0: [-16 9 47 34 -40 9 7 38 4 -6 -6 20 42 9 39 30 -22 -18 56 26 -44 49 5 15 0 -7 12 0 -15 14 2 -31 4 37 4 -5 -30 -43 -3 31 -17 -30 7 -21 6 -51 -15 -2 -4 -3 4 7 -2 -37 -1]
1: [-35 51 41 -49 -3 5 -61 34 34 47 3 -4 -15 -10 14 77 7 -2 -21 -8 2 -33 -35 28 -53 5 49 -7 62 40 -72 12 -5 -2 27 -22 -14 17 -48 19 -13 -14 -4 -16 -37 32 38 -33 60 2 -57 8 23 -18 -34]
2: [54 -5 -36 -71 36 50 21 46 -5 -15 0 -53 5 1 0 -29 35 38 29 35 41 93 87 -41 -8 93 -5 28 102 55 10 19 13 15 -9 -48 -21 -19 11 -10 -8 -23 -18 49 59 -64 -50 -71 -10 -9 -32 -71 -10 5 23]
3: [22 -24 -50 54 47 13 31 -113 18 -24 48 26 -29 40 -75 28 -29 -17 -14 72 24 -44 37 -28 50 11 -34 3 -40 -40 55 25 -12 0 16 70 -39 27 66 -33 15 23 19 -27 -26 42 105 31 -6 18 0 -6 43 14 17]
4: [-85 -32 -20 -81 -2 -60 -2 -5 9 3 37 20 2 15 16 28 -30 31 -78 19 11 8 -16 13 -43 23 3 22 10 20 -46 0 -11 35 -28 -41 -23 -18 -25 -4 16 19 22 -50 -1 -12 -28 12 18 -6 15 12 4 -35 41]
5: [-1 6 7 -108 -10 -8 -33 17 27 48 42 36 -42 -29 20 28 -49 29 -80 -10 27 -14 2 4 -35 28 -3 4 27 20 -73 -4 -119 83 14 -121 30 -5 -14 39 -6 11 26 -4 -8 16 -29 -6 -38 32 -44 21 -5 -27 -15]
6: [86 -36 -8 -18 -14 56 35 95 65 -15 -1 13 2 -9 13 -77 12 61 25 39 20 72 79 -75 54 25 -68 -5 15 44 39 -7 52 -8 -32 -72 10 1 70 -29 -24 5 -37 23 56 5 -44 -5 -17 6 -22 -59 11 -22 33]
7: [-66 7 13 52 6 -16 -27 -23 -16 -19 -58 6 -24 28 16 -24 7 10 1 -29 -76 -9 -64 76 -18 -8 40 18 -23 -6 -15 16 -10 21 27 38 -4 -44 1 28 39 -42 -22 -10 -17 -29 45 9 16 8 -12 20 11 -17 -21]
8: [52 -43 -34 -29 -2 66 39 44 19 -2 15 -11 -16 2 -27 -7 41 61 5 18 17 25 41 -79 25 79 -21 -2 43 35 18 19 41 -25 -48 -46 -6 -26 34 21 -66 4 -9 46 43 -34 -70 -29 -45 -5 -35 -45 -36 -30 76]
9: [40 1 -33 5 -11 77 28 26 18 -12 -4 -33 17 -46 24 -12 -8 23 62 26 -15 65 50 -31 -13 27 20 18 55 -5 -1 1 48 -32 -40 -27 2 -1 46 -7 -70 3 -44 29 62 -71 -38 -46 -35 -38 -60 -52 -50 17 55]
10: [-84 -28 8 -65 -54 -62 8 -4 62 -25 49 -20 8 -15 5 42 -36 4 -39 30 -23 38 -60 4 -34 5 23 10 7 -15 -70 26 -69 14 35 -30 6 -8 -118 13 55 36 -3 -23 9 43 -18 22 2 1 3 23 -1 -49 -25]
11: [-53 7 16 -65 9 -37 -59 -14 18 -63 46 18 -30 3 -30 -13 -36 -6 -69 16 15 -44 -43 -24 -39 20 11 -18 16 -4 -67 37 -51 40 9 -34 17 43 -60 18 20 -7 11 -21 22 42 63 32 17 60 -32 15 24 -31 -10]
12: [-2 7 -37 45 -29 -3 21 92 -6 -8 -47 13 -20 45 2 -30 -9 -1 12 -31 5 -52 -58 41 16 -43 26 -14 -48 -33 -29 -8 40 -48 39 24 1 -43 7 23 34 -68 -27 -7 0 -44 16 31 17 35 -41 -10 28 -12 -14]
13: [119 -15 -26 -15 3 85 94 30 55 -55 11 6 37 -4 -18 -77 47 44 4 -1 53 66 96 -50 -13 85 -66 -29 84 48 57 19 3 -87 -102 -63 -10 -32 18 -57 -82 -31 -63 33 6 -52 -83 -42 -116 -17 -44 -34 -13 18 49]
14: [34 12 62 -9 37 -27 10 -42 -22 16 32 -3 67 28 -40 -5 54 -1 -9 -16 33 -22 6 11 22 -21 -28 -13 7 -72 51 -12 55 -37 21 23 -6 62 -46 -35 -47 15 29 27 -26 26 27 -20 -29 -19 16 -10 28 17 20]
15: [27 6 46 30 -4 25 -71 60 -10 28 11 55 -2 -28 21 -5 9 -38 66 46 -30 37 33 7 -5 -24 33 2 -81 24 -4 2 37 9 0 -16 5 -49 25 69 -16 -25 -73 14 0 -16 23 17 -31 57 52 -6 -3 25 0]
16: [-2 30 -29 62 -14 23 -36 -17 9 -45 54 3 1 -21 -65 40 13 -2 1 12 35 -76 2 -19 10 -20 19 -5 -8 -41 -4 9 4 -24 -19 39 -26 35 44 -8 39 42 -24 3 4 23 36 -66 22 5 -1 38 28 1 1]
17: [-61 -5 10 -4 -23 -59 3 50 -2 26 -19 11 13 -5 33 -11 -4 20 42 14 -57 7 53 44 -32 -4 30 14 14 -21 21 17 19 -12 23 7 10 -15 -39 -1 4 -17 37 26 23 -56 -1 12 -16 -16 23 27 -5 -25 1]
18: [-30 27 44 -22 -21 39 -18 30 14 -20 -17 38 -37 -32 -31 49 -28 -41 -42 24 26 -21 -32 -42 -1 -29 27 -28 -37 -13 -11 17 -26 -12 40 -26 28 41 -4 38 -34 5 -48 -27 -66 39 27 -1 -15 -31 -40 0 1 -35 -28]
19: [61 -26 -9 6 -22 88 20 10 22 3 -57 3 -33 -3 18 -29 28 41 58 -29 20 34 44 9 22 85 18 4 41 33 17 -22 25 -5 -28 -37 -5 -3 -5 -22 -44 3 6 1 6 4 -62 -22 -41 -39 -30 -80 -42 -1 27]
20: [-9 1 -1 20 15 -13 63 -22 29 -1 6 22 38 33 -44 -7 3 -16 -30 -20 52 1 23 17 0 10 -34 18 4 -11 33 -28 10 26 18 -28 -30 14 -32 -44 27 57 48 19 24 37 -1 -5 -52 -19 46 -1 -2 22 25]
21: [-3 -13 -2 30 -5 20 31 -55 7 0 13 27 35 -26 27 26 70 -54 1 -31 -5 -63 -26 32 8 11 29 -10 -55 -34 1 5 -32 -24 -28 68 -67 56 50 -1 25 28 9 -49 -32 45 50 -8 54 -21 -30 -19 29 37 -2]
22: [-12 -8 5 10 -27 -37 -6 17 -71 36 -61 -22 -33 32 20 -11 1 41 -7 -12 -55 20 -24 47 -13 -36 3 -10 -9 26 -4 50 14 -33 -24 17 0 -40 24 23 -14 10 1 8 45 -34 -22 12 -13 13 35 -3 -39 -24 -39]
23: [35 -4 -25 -11 18 51 17 45 -4 3 -28 -32 28 -12 13 -33 33 31 46 10 -31 71 21 -33 35 13 12 7 41 27 44 1 49 -37 -44 -80 2 21 38 -15 -72 -14 -20 5 45 14 -40 -12 -35 -28 -8 -63 -22 -11 36]
24: [-7 10 16 40 -14 -24 0 14 -1 30 -72 -28 1 -9 36 15 24 26 58 -30 -35 72 -20 58 19 -53 11 9 0 41 44 -10 15 -8 44 -7 34 -34 9 11 -21 -44 28 21 -26 -18 -8 48 10 -12 8 32 4 35 14]
25: [-35 -64 -28 16 8 -9 2 -47 -24 53 46 -2 -7 -27 -14 15 -15 -52 10 -28 -7 -109 -7 14 47 5 15 28 -53 -35 -22 13 -14 -30 44 -1 -29 74 69 16 55 36 18 -21 -7 37 32 11 4 12 -23 -3 11 31 0]
26: [2 4 -67 69 -19 14 18 -16 6 19 6 30 -28 -51 -6 33 36 -56 28 30 23 -22 31 26 56 -38 -22 -31 -25 -41 28 18 10 -16 1 32 -12 49 9 -8 22 -23 -16 13 -28 31 24 -63 -49 4 -9 34 12 0 -27]
27: [5 -7 30 -28 -7 -27 -8 50 29 -3 8 -27 16 -14 42 -10 -3 -17 0 -11 -42 46 6 -4 -16 37 -7 36 13 43 0 3 -1 15 -4 18 25 -25 22 3 -20 -43 -7 14 36 -34 -11 38 -2 21 -3 -12 24 30 5]
28: [10 20 -5 11 70 -21 67 -13 -3 -40 1 -7 63 66 -41 -13 48 19 -2 -26 -10 -10 -8 -23 24 -12 -49 6 1 -26 37 -37 57 -5 -21 47 27 -9 -33 -21 9 -41 59 31 -8 -10 -29 41 -27 -3 68 -10 19 25 7]
29: [-74 -1 10 -52 18 -16 -19 40 -8 -10 12 30 8 -49 32 29 -60 23 -96 3 10 1 -6 -8 -8 32 34 6 12 56 -56 44 -63 108 -16 -57 -6 3 -27 12 -6 -8 2 -12 1 -20 -8 -2 22 -17 -1 18 28 17 -21]
30: [45 -41 -11 43 -32 29 -15 -60 -12 41 7 -5 28 -26 31 31 21 -63 12 -30 -2 -44 -23 29 46 15 29 -15 -34 -30 -29 -2 4 -22 44 18 -29 21 83 7 51 47 4 17 -50 -25 38 9 37 -26 -2 13 -5 8 -15]
31: [45 -41 22 40 22 45 6 44 11 42 -45 -13 -16 -41 16 -25 -39 -14 27 28 -4 39 -34 -28 30 18 -7 19 -23 78 -17 6 -23 12 -7 -32 -6 -77 24 21 -14 -17 -60 -16 29 -28 -36 -47 -37 -15 59 -14 -26 -42 32]
32: [48 -7 -34 3 -23 1 40 -26 -17 18 20 21 43 -41 -65 47 4 -39 5 8 -27 -50 5 38 64 -22 -16 -21 -66 -55 -56 17 17 -48 -41 54 25 26 99 -76 56 -15 32 6 -48 -11 47 1 27 -2 -7 -8 35 26 -11]
33: [74 -22 -35 91 -3 1 -9 -22 -48 -40 4 30 -5 -27 -34 41 10 -71 58 45 38 -47 16 -36 40 -67 -19 31 -17 -30 39 36 8 -27 27 8 -10 48 33 20 17 39 11 17 -33 50 57 -46 23 28 36 2 45 37 -37]
34: [90 -42 -23 -45 1 54 14 33 42 -44 25 -10 -8 12 11 -21 -6 32 5 28 6 84 100 -39 -11 59 -16 -5 56 36 56 -23 17 32 -37 -25 -18 5 40 -2 -43 -5 19 58 68 -17 -77 22 -30 -19 1 -26 -15 -19 41]
35: [-28 18 -9 -98 45 2 -66 -35 29 -48 16 18 19 1 -54 32 -28 -10 -69 -5 91 -88 9 -2 -16 12 18 3 -4 46 -76 46 -64 55 19 -6 -2 30 -47 11 7 -2 21 -38 29 62 43 -1 28 38 -19 -32 -4 6 -9]
36: [-14 -18 -10 15 30 -9 22 11 -36 -15 -40 -14 -14 -27 17 24 0 -10 46 -4 16 37 17 6 19 13 -11 9 -28 0 -2 -1 27 -12 -30 43 13 -18 -26 -14 28 7 -16 21 -32 -4 -91 26 37 -25 -5 52 -10 -34 -15]
37: [-33 -32 -28 -5 -4 -11 -16 -21 9 -3 -35 -7 2 7 -15 9 -41 12 -9 0 -10 -13 -1 54 -9 -9 -6 5 16 36 -15 6 -12 15 35 49 5 -60 -2 -6 33 -1 16 -38 10 24 31 24 14 20 -9 48 13 12 -29]
38: [49 21 -1 -4 -6 -32 53 -40 -48 61 -2 -32 66 79 -57 -30 10 9 26 -96 6 14 -14 -13 -64 -39 -90 5 1 -32 28 -51 46 -45 24 3 41 55 -44 -23 25 -27 39 22 -36 30 21 1 -8 -42 62 -50 -19 0 6]
39: [86 25 12 -4 48 -23 52 -3 -18 64 0 -2 52 44 -30 -9 45 -5 -6 -53 3 -47 -40 -20 -20 -74 -25 -6 -11 -38 35 -45 31 -39 56 5 38 58 -44 8 3 6 53 33 -63 30 23 55 -51 -21 76 -51 -12 -21 27]
40: [-1 5 12 41 -9 14 -31 -33 -12 -22 36 35 15 11 -70 30 49 -77 8 31 39 17 70 7 47 -13 -9 46 -22 -16 19 31 -8 1 -4 25 -19 33 34 -15 26 26 -15 -11 -19 25 2 -31 11 25 15 -11 15 32 -12]
41: [59 21 44 -2 33 -23 32 -15 -13 55 11 23 47 33 5 -25 24 18 -6 -46 8 25 1 -43 14 -24 -13 -23 -10 -27 73 -20 18 10 4 11 -8 28 -2 -31 -37 35 23 30 -3 9 10 22 -16 -16 36 -33 21 -4 39]
42: [-67 -26 -40 -89 -3 -11 -30 -48 14 -56 60 19 19 5 -14 3 -42 -7 -75 5 10 -11 -23 49 -27 -9 -10 -19 -20 9 -65 8 -44 24 1 -7 27 -8 -35 25 18 -15 -10 -47 12 -6 30 -1 3 7 -5 43 -5 -15 3]
43: [35 -46 -4 44 26 26 5 33 -29 46 -28 -19 2 14 10 -29 -13 23 45 13 -21 52 18 24 -17 -35 26 10 -15 1 2 -14 38 -16 -28 -27 -40 -67 16 30 0 -40 -4 -54 34 -46 -26 3 -26 35 31 -18 23 15 -6]
44: [57 -45 -7 127 3 40 -39 -32 -45 -9 28 2 -81 -31 -40 66 35 -60 24 25 43 -47 6 -36 44 -44 27 9 -51 -44 66 -1 1 -27 9 -1 22 79 49 24 19 41 -8 3 -9 23 38 -4 1 14 -7 -25 8 34 -52]
45: [-3 12 -11 25 10 28 7 -30 -53 65 -6 -60 22 -62 51 8 71 -25 39 -32 -38 -10 -11 -42 -26 1 20 7 32 -28 -33 -18 13 -12 21 18 15 -32 -24 -6 45 57 29 9 -61 16 -32 -15 -2 -17 6 66 -76 -9 -35]
46: [17 -61 14 -23 -11 75 59 11 -33 26 -80 4 -15 -56 -38 2 -9 -47 21 -11 29 -19 1 -8 0 26 -16 -26 -11 25 17 24 -3 -46 -33 0 -8 -65 -11 41 50 8 -28 36 -72 -26 -61 -20 -46 -22 22 33 -46 20 5]
47: [-47 29 16 27 24 -29 8 -35 8 -25 31 17 -7 32 41 31 10 -11 15 28 -16 9 -48 -15 14 -17 12 -15 -39 -48 21 -80 14 24 3 49 36 -6 -38 0 6 4 38 -23 -3 1 9 13 15 30 54 18 7 10 17]
48: [-11 0 -13 41 -7 13 9 -10 4 -15 15 11 -6 -22 -5 2 -5 -14 17 -13 25 -17 57 -8 0 47 -58 47 24 -31 8 28 1 -3 -28 31 -34 9 -7 -11 63 19 22 54 9 -39 2 -30 -18 20 37 46 43 -9 12]
49: [76 -3 -13 -7 3 36 52 54 49 -10 -3 10 57 13 -52 -23 30 67 43 7 -55 64 58 -2 -6 47 -25 -24 10 8 -3 21 15 -9 -38 -26 30 2 9 10 -80 -24 -41 33 5 -23 -18 -7 -22 5 -5 -42 28 10 49]
50: [54 9 4 -13 48 -66 50 -37 -31 -24 -3 -12 42 74 -16 2 76 8 20 -6 -9 12 -8 -4 -8 -31 -63 22 23 -25 24 -30 31 -17 -16 65 14 18 -38 -43 -22 12 46 10 -37 21 6 18 -16 -32 14 -8 -26 42 47]
51: [-34 66 23 -46 -19 -18 -41 2 -54 -16 -18 -43 17 -11 11 41 10 55 -16 -43 -29 -34 -50 23 -42 28 19 -10 8 -21 12 37 -56 -51 14 -33 -10 35 -45 19 -9 -34 14 -54 -27 67 58 1 0 -46 -3 0 -19 10 -10]
52: [-58 -4 -3 -5 0 -43 -10 13 14 12 0 -14 -5 47 29 -11 1 13 26 -51 -28 4 -31 57 -13 -9 35 -3 0 -2 7 -57 14 15 15 -4 -8 -7 26 7 33 -24 22 30 -6 -23 26 3 0 -17 11 19 18 -9 -10]
53: [-24 79 -11 -8 -41 11 -65 -5 -30 0 9 23 -24 -18 53 27 37 28 -34 -49 -28 15 -88 -26 -93 67 45 -21 39 31 4 -45 -51 -55 -2 -54 -25 1 -22 -14 -14 -15 -46 -50 3 85 26 -6 3 -56 -80 41 -23 27 -29]
54: [-12 -47 -42 2 3 19 33 -33 -54 12 15 9 24 42 -36 -33 -2 -3 9 21 18 6 28 -9 17 64 8 20 32 -38 -2 20 -35 17 -3 21 -25 27 23 -12 33 56 -4 44 26 4 30 -60 -9 3 47 23 -2 -2 16]
55: [5 -32 -66 -2 21 17 16 -53 -36 -60 80 37 -40 47 -79 -18 1 4 -24 59 45 -90 42 -2 -4 11 -15 40 -48 -53 18 3 2 -21 52 53 -39 33 34 -30 -21 41 4 -37 28 63 96 43 8 12 8 -13 27 46 8]
56: [-75 10 -32 -93 -1 -49 -92 -33 -25 -14 11 29 -24 -7 -14 8 -46 -25 -104 -1 46 -55 -12 -25 -44 -3 10 -35 -7 -44 -43 40 -58 57 -13 -38 -9 34 -17 25 23 -8 7 -60 2 50 14 -14 29 42 -17 24 4 20 19]
57: [-14 24 -10 -32 -30 -20 -30 42 -21 -29 -6 31 9 15 -15 13 26 14 -50 -33 8 1 -32 -24 -52 25 34 -34 14 36 -10 -12 -31 14 -12 -83 8 10 -30 -4 -7 -13 3 -37 -3 40 33 -15 -4 -41 -23 22 21 -24 3]
58: [-82 10 -14 -29 -8 -12 -5 -16 19 -31 46 13 -11 4 -37 17 -39 21 -113 29 38 -112 -34 9 -22 49 3 -2 -17 -36 -51 33 -65 15 16 -12 24 -4 -46 0 27 14 10 -15 19 29 14 16 -4 22 21 5 9 3 11]
59: [-63 40 4 -35 -14 -21 -65 3 7 20 65 -7 55 -26 57 33 -40 9 -43 21 19 -20 -19 3 -28 10 30 -33 -3 -2 -81 12 0 38 11 -40 -11 5 -85 33 40 -3 31 -38 -12 18 -12 23 7 4 -22 36 21 -18 12]
60: [-72 42 45 5 -58 -53 -25 17 22 39 -49 -56 -57 31 42 -7 14 9 12 -25 -47 -13 -45 45 23 -63 28 1 -20 29 4 5 18 11 42 30 28 -28 28 -30 41 -59 10 -12 -45 -38 29 -43 64 35 1 81 1 -36 6]
61: [-121 -19 -36 -57 -12 11 0 -32 22 -37 54 -4 8 -45 6 45 -70 -13 -98 -36 19 -29 -51 -2 -67 74 6 7 30 12 -47 59 -62 66 -27 -44 -52 21 -50 29 -5 11 14 -14 -18 -19 -34 -30 22 5 -10 16 9 -4 -18]
62: [21 -2 6 30 33 -38 30 -8 -24 -8 -21 -37 6 38 30 -36 16 -1 9 -29 16 4 -53 -10 -2 -14 -2 -10 2 1 10 -37 -37 -12 -20 19 35 -26 -43 12 24 13 18 -6 -2 -36 -78 17 6 29 58 5 25 50 11]
63: [93 1 -9 5 21 92 23 32 20 -14 0 1 -35 -20 -38 -12 -10 42 55 -20 10 72 82 -48 10 19 6 4 -30 36 17 -84 34 -22 -1 -67 -4 -2 51 -30 -78 13 -43 58 18 -6 -59 -12 -28 -8 -23 -68 14 23 38]
64: [-29 26 71 91 0 -30 -59 17 -29 35 -15 -10 1 43 27 -12 -35 2 -30 25 13 56 7 1 20 -18 14 -10 -28 -3 -15 30 6 25 -1 1 27 -26 40 24 -28 21 -36 -39 13 -61 -28 7 1 1 22 -8 -9 -3 -11]
65: [-18 60 13 -35 -14 23 -38 14 28 36 25 -16 11 -37 14 19 -10 -17 -37 2 14 4 -14 -15 -44 8 17 -52 2 49 -67 -28 -39 22 43 -76 -1 1 -20 36 9 -15 12 -57 -4 48 -9 14 7 8 -55 -33 4 -59 14]

[-72 3 15 34 -36 -6 0 22 35 71 -24 -19 5 1 32 12 -15 12 -19 -79 -39 -12 -12 55 -1 8 56 1 -13 -47 7 -15 -1 22 3 15 -23 -5 19 -7 -31 -20 44 25 -13 -47 20 5 9 12 -29 34 -23 -15 -16] 52 17
[-23 -26 -77 33 -68 4 -20 -24 -47 12 -4 -21 -16 -47 -22 45 -17 -47 34 -10 -9 -79 3 42 21 -7 20 17 -59 -11 46 4 8 -33 9 16 -47 25 65 15 59 30 28 20 -17 60 84 -4 19 -7 -4 20 2 34 -24] 25 30
[37 -45 23 23 27 6 21 3 -10 4 11 9 3 -4 -37 -11 48 -24 12 -4 14 -21 12 -60 -4 -9 -10 -5 9 6 74 -48 6 16 21 10 17 32 -27 -2 -29 4 4 0 -20 19 -29 -26 10 -33 1 -20 25 26 -15] 41 14
[-1 18 62 96 -17 8 -70 40 14 40 12 15 -43 -26 28 -27 -57 -17 59 8 -60 18 -25 -26 4 -48 40 20 -49 -2 42 -40 11 33 -16 9 -35 -13 64 40 -20 44 -74 -17 33 -2 26 8 -21 31 29 -20 -13 10 14] 15 64
[-19 -4 -29 22 18 16 32 -67 -10 -2 75 30 5 20 -32 60 -22 -39 7 11 41 -52 5 -11 27 61 -17 4 20 -45 27 -3 -39 43 -10 3 -69 47 25 -33 52 60 5 17 -2 14 50 -32 -13 -14 58 40 0 24 -9] 54 48
[-109 17 -11 -16 -25 -45 -6 -19 -8 11 34 22 -7 -16 36 2 11 -1 -30 -34 10 -27 -27 3 -79 19 32 -33 3 21 -35 -22 -43 13 12 -20 9 33 -69 11 -18 7 -21 -58 -46 63 7 -10 16 -57 -51 40 -1 -36 -31] 57 59
[-61 -60 -15 53 -7 9 -6 -51 3 24 19 -20 -11 -69 31 38 17 -55 39 -9 1 -26 -22 54 15 -24 5 14 -17 -37 -2 4 52 -32 24 20 -33 19 57 -39 36 39 2 10 -39 33 41 -14 1 -54 19 26 -5 22 -21] 30 25
[-24 23 13 -9 -28 -30 9 -2 39 30 -18 -64 20 6 41 -9 -37 24 18 -24 -39 0 -27 43 -25 -49 26 -26 24 20 -35 31 -9 -5 22 -25 25 5 -1 -24 1 -47 -8 19 -26 -23 4 55 -4 -16 14 32 -11 4 -12] 52 24
[-28 22 23 -2 19 22 -76 5 -13 -27 1 30 -51 -54 -23 51 -5 0 -8 21 21 -37 -30 -35 -8 20 5 -26 -25 47 -15 7 -59 -1 78 -23 -7 32 -9 61 8 -23 20 -17 -25 71 23 -12 19 6 -30 -11 22 -42 12] 18 65
[27 -29 -13 38 21 -52 -7 38 -10 18 0 8 29 78 14 -14 -60 -10 24 45 -8 -20 -1 22 22 -42 47 -4 -52 4 -9 12 60 14 -45 -20 -8 -89 -11 16 -27 2 -63 -22 42 -64 16 39 15 -7 -16 -13 -10 -3 26] 43 64
[-6 3 41 80 31 -6 -14 24 -14 -34 -16 32 4 12 19 20 -17 -38 81 23 13 -2 -57 -44 -7 -79 18 -8 -69 9 12 -101 -43 37 -31 70 31 -30 -45 -6 5 4 34 8 -17 14 -1 16 32 -4 59 -22 9 39 -61] 47 62
[-9 26 40 15 -33 -46 9 12 -15 8 -1 0 10 35 -3 9 -43 30 16 -51 16 -43 -32 54 34 -44 3 -14 3 -16 -26 -12 18 -30 -10 59 0 -38 7 21 6 -77 -17 -7 14 -64 -19 15 29 33 -19 36 10 -26 -64] 12 52
[-27 -49 9 21 -22 10 35 3 -29 44 -9 -21 -9 -46 34 34 61 -18 72 -4 -10 24 -30 -14 5 28 17 4 3 -70 -66 7 50 28 27 33 3 -18 31 -6 -32 24 35 11 -38 11 -70 -30 16 -20 16 18 -33 9 -26] 45 36
[-6 7 -6 4 -20 -27 6 21 26 -38 -36 -52 20 -23 -21 -25 -21 26 -33 17 -10 13 -5 13 19 -23 40 45 -10 43 7 8 10 -12 23 -6 8 -33 30 -33 -32 -64 -6 4 3 -16 4 10 19 13 20 28 -29 11 -10] 27 37
[-50 24 -1 -97 -15 3 -51 19 54 17 14 23 -3 -57 15 35 12 -33 -39 -3 17 -47 48 -49 -2 18 35 -30 20 -5 -81 8 -53 45 21 -39 -11 -15 -35 42 39 -32 25 -34 -16 45 -8 -11 38 -21 -26 1 33 -71 -40] 65 59
[-94 -52 -27 -53 -16 -43 -22 -24 42 17 44 -8 15 -10 -30 -16 -81 38 -107 11 26 -38 -56 27 -39 18 6 -15 -16 14 -41 -34 -82 53 13 -40 -29 12 -91 17 10 -28 14 -70 15 8 40 15 25 14 -5 15 -11 27 -14] 42 58
[12 17 49 39 36 -58 -10 11 -4 -48 25 -13 14 19 50 -38 -7 -23 -17 1 62 26 13 8 13 -74 -22 -23 -54 -40 7 -51 24 6 -17 37 41 -2 -25 -26 15 -20 50 -24 47 -1 -2 -9 24 45 13 29 -40 21 -18] 47 62
[-40 77 12 -63 5 4 -57 -10 23 9 30 4 -22 -26 -11 -2 -40 -35 -80 -10 17 -6 -13 13 -38 13 15 -15 16 50 -32 7 -5 1 32 -14 -2 3 -54 6 17 -3 -41 -34 -23 16 -32 34 6 -28 -34 22 -1 -39 -6] 65 59
[5 25 -35 28 -3 -60 11 35 36 -26 -29 -59 15 -4 28 9 -19 20 -6 6 -13 56 -6 -19 -11 36 -22 41 8 24 35 7 -7 -5 41 -18 -2 -56 31 -11 -7 -17 13 36 22 -63 -28 48 11 26 4 40 5 10 21] 27 24
[-5 32 41 62 61 -14 24 0 3 -38 14 7 34 6 14 -1 18 -43 61 37 -35 45 -32 -39 -1 -72 15 -42 -70 -41 72 -80 26 48 -19 17 9 -23 -7 6 -19 36 63 30 12 3 -50 21 26 -13 32 23 4 16 -29] 47 0
[-2 54 39 57 -6 12 -73 12 17 -50 36 -6 -20 -83 4 30 4 -41 -53 27 2 -19 -42 -26 -14 22 18 -24 10 17 -30 -6 -26 -19 34 6 28 58 3 50 -13 13 -33 -12 -2 61 68 -27 37 -17 -58 -17 36 -17 -11] 18 65
[-53 49 55 8 -45 -25 13 -11 25 36 -54 28 -35 29 35 -33 -2 15 -8 -26 -89 -10 -36 45 -17 -53 -28 16 -34 -15 -12 -20 10 4 24 26 16 -47 11 -3 25 -19 0 -41 24 -34 27 45 15 22 7 -3 16 -17 -34] 7 52
[-41 55 0 15 -8 -85 4 6 7 11 -76 -78 -19 1 6 1 25 37 18 -42 -51 25 -38 45 -13 -49 35 -6 -12 57 35 14 -17 -26 16 -20 47 -43 -57 6 -13 -62 -14 29 -61 -12 -13 36 29 2 33 12 -24 18 3] 24 60
[54 -25 -19 -28 30 45 24 45 25 -28 -22 -22 -22 2 -9 -21 32 83 -15 3 26 81 87 -35 18 60 -38 1 38 27 -4 11 34 -16 -46 -47 -19 -27 51 -24 -93 -2 -38 44 41 -20 -100 -33 -12 28 -26 -24 -17 13 28] 8 34
[-15 -12 42 80 -4 23 -20 23 -15 13 -33 -15 -34 -12 18 -13 -2 -28 60 22 -8 14 49 3 15 -22 53 61 -62 25 24 -5 19 -17 3 6 1 -11 67 69 -18 40 -48 1 0 -47 22 0 -9 49 20 -2 9 -3 -21] 15 64
[97 -32 -20 -40 10 92 17 37 26 -62 -14 7 -49 4 2 -39 14 73 59 35 20 54 62 -34 -2 57 8 31 3 40 0 -62 48 -44 -11 -51 9 47 81 33 -127 -2 -59 42 54 -2 -40 -73 -46 -50 -67 -69 45 36 41] 63 9
[-17 25 -3 -84 -10 2 -41 7 -44 19 -13 -4 -15 -31 -3 18 35 17 -50 -25 -12 -11 -54 12 -47 45 7 12 -20 41 -56 6 -8 -25 40 -30 -32 26 -71 -11 19 -14 48 -18 0 38 25 4 8 -12 -25 37 32 -33 -10] 57 51
[-21 -33 -16 -57 -34 -31 -10 48 9 9 28 -16 39 -5 13 -19 -16 49 -18 -28 -29 37 -5 -5 -57 32 -45 28 51 -3 -44 59 -10 -1 -2 -10 11 7 -8 -39 3 -32 -8 33 11 -26 -47 45 9 3 30 11 -34 35 3] 27 17
[13 -20 -10 -77 4 -48 14 20 5 -3 -3 -16 39 -14 63 -49 9 4 -40 -32 -1 48 3 16 9 2 -25 26 60 32 -11 7 6 -15 -19 -9 33 -17 12 18 3 -29 -12 51 33 -68 -64 -2 -4 1 23 39 9 1 51] 27 62
[-43 -40 53 49 33 56 5 33 -19 50 12 -12 -24 -53 47 63 35 -10 46 -14 -11 13 -11 -51 -31 -28 -18 -42 -18 -24 -1 4 50 42 2 4 -13 -9 6 18 14 75 -19 39 -46 24 -12 12 -2 -21 13 -2 -38 -3 14] 45 36
[62 -36 5 -4 1 19 38 -24 -25 -9 -22 -10 7 25 -21 14 17 -69 -9 4 42 -25 7 36 50 36 -80 -4 -17 -1 19 32 -40 -6 -12 -6 10 -3 32 -12 33 13 -13 12 8 -44 -38 -11 -5 29 35 29 13 1 -13] 48 40
[5 76 62 41 40 21 -58 -6 -8 -25 26 8 -33 -96 7 65 -33 -30 -33 21 -2 -58 -41 -54 -18 -5 20 -36 2 9 -16 14 -7 -16 67 -22 -9 -12 -10 0 -23 5 -27 -9 -30 51 34 -19 15 -36 -32 -2 21 -23 -26] 18 1
[-24 -10 22 47 -19 10 -51 5 -16 33 -43 66 -90 32 59 -26 -60 9 52 20 -51 -37 -30 9 -17 -36 9 20 -45 33 19 -16 -20 39 -37 28 -41 -54 9 35 5 46 -76 -44 10 2 63 15 -5 -6 12 -16 -38 -20 -9] 7 22
[-68 -14 5 -34 -26 -27 -11 54 -34 35 -49 -2 -3 -12 51 12 -33 4 -16 -25 -45 9 -11 88 -12 -21 33 12 3 30 19 -22 13 16 14 0 -6 -52 -4 -4 52 6 -14 10 -21 -20 17 27 -11 32 -5 -5 -41 6 -22] 52 37
